(in the rows, 128 means zero)
Each path below is one point turned by a fixed rotation once a step. After each direction that follows a path, write how fast that rotation turns it, in degrees per step (0 if it stays still).
Each turn is a multiple of 5 degrees from 10 to 175, or 0.
Each row of a path follows its step; steps can be skipped.
path 1
step 0: [122 118 121 132 123 122 131 124 118 130 120 130 131 126 137 124 124 126
 135 128 122 131 130 121 136 132 124 136 125 131 125 128 129 134 133 130
 131 127]
step 1: [127 117 127 122 124 122 120 132 128 128 132 125 125 118 128 122 129 134
 132 133 130 137 129 126 132 129 129 131 123 134 119 126 132 138 131 122
 131 129]
step 2: [129 118 123 123 132 120 125 125 123 123 123 125 130 124 128 124 130 126
 125 125 130 133 124 137 131 123 129 136 128 137 125 131 139 130 119 131
 133 134]
step 3: [123 128 127 119 129 130 122 130 129 124 123 130 122 115 129 127 125 138
 125 131 127 137 121 136 128 127 133 128 139 128 131 131 135 129 128 132
 131 131]
step 4: [133 130 133 127 136 129 131 122 128 130 124 125 130 129 133 126 129 134
 125 124 131 136 126 135 123 127 133 120 136 135 132 137 131 137 131 139
 133 131]
step 5: [126 137 127 127 133 125 127 121 126 123 127 131 118 133 135 126 115 127
 127 130 124 138 126 124 132 128 131 126 133 126 133 132 122 135 133 137
 129 132]
step 6: [137 136 130 131 127 129 127 126 131 131 132 131 130 128 124 130 124 127
 133 132 134 139 132 121 126 124 126 130 128 129 123 136 119 141 130 134
 131 137]
step 7: [131 129 119 126 132 128 124 120 126 128 130 128 127 126 123 131 127 110
 133 126 124 134 128 122 128 125 128 134 126 124 131 128 128 139 125 132
 120 133]
step 8: [127 129 126 124 121 131 122 125 134 131 134 127 128 119 127 133 134 124
 131 136 129 129 122 131 127 118 119 135 128 122 131 133 125 140 124 129
 125 121]
step 10: [118 133 126 118 129 121 124 132 131 130 130 128 127 122 142 120 135 131
 132 132 126 125 125 131 129 131 130 130 129 129 127 125 119 137 131 128
 125 120]
Speeds:
[129 126 130 131 126 130 127 129 128 127 129 133 129 131 128 126 128 126
 127 126 126 132 129 124 129 128 127 128 131 130 128 128 126 130 128 127
 127 127] | 55
[126 126 129 128 129 128 128 128 129 130 127 130 129 129 127 129 130 128
 133 129 126 127 128 130 129 130 125 131 125 127 129 126 125 130 127 126
 126 126] | 35
path 2
step 1: [132 119 134 121 123 131 133 125 129 133 138 137 136 123 123 127 116 130
 129 134 121 137 127 131 125 123 125 120 129 120 124 124 124 128 127 128
 126 128]
step 2: [126 132 129 119 118 140 123 132 130 128 135 123 136 132 129 134 124 133
 128 128 127 131 135 128 127 136 119 122 129 125 129 128 128 136 122 127
 121 120]
step 3: [130 128 121 118 125 131 123 131 129 125 134 128 133 130 127 125 124 131
 126 130 119 135 136 122 127 122 132 120 123 130 120 123 131 123 120 118
 138 123]
step 4: [129 114 131 117 126 135 124 125 128 128 129 123 142 124 128 132 126 124
 126 129 128 133 127 121 127 118 131 133 127 121 127 130 129 135 121 126
 122 120]
step 5: [121 132 127 126 120 130 128 129 121 116 131 128 132 124 125 134 129 136
 118 126 126 129 132 124 124 121 124 117 128 116 123 133 125 129 121 126
 127 123]
step 6: [130 131 134 124 124 130 114 127 119 126 131 130 141 121 126 121 118 126
 129 131 132 137 132 133 127 124 129 125 127 129 123 135 123 126 121 123
 131 126]
step 7: [128 129 124 117 120 137 129 122 123 136 131 119 135 121 128 125 128 122
 120 124 127 126 132 129 126 128 120 129 125 117 123 126 122 123 121 124
 126 128]
step 8: [130 127 128 119 114 133 124 128 125 125 127 133 133 121 126 134 124 133
 123 129 124 129 134 114 132 134 133 126 127 127 131 136 122 123 122 124
 133 134]
step 9: [134 133 131 123 122 136 122 120 128 128 128 127 136 117 141 127 130 136
 122 130 124 133 126 131 127 124 139 128 125 124 124 128 127 126 127 123
 124 121]
step 10: [127 127 123 127 123 131 130 124 128 122 129 125 135 112 128 124 134 128
 131 118 125 126 143 125 130 132 128 129 127 124 126 135 122 133 123 123
 130 120]
Speeds:
[129 128 127 128 127 125 128 130 129 124 130 128 127 128 127 129 128 128
 128 130 125 128 128 128 125 128 128 128 129 131 130 130 125 125 127 130
 132 129] | 140
[128 130 127 128 124 129 128 127 128 133 127 125 127 130 126 127 126 127
 131 132 127 129 129 130 128 130 125 126 127 129 129 128 127 127 126 127
 128 132] | 70
[131 128 131 127 129 129 132 128 130 126 128 125 131 126 131 128 128 125
 130 130 128 128 126 131 129 126 126 130 128 127 129 127 128 126 128 129
 126 127] | 135
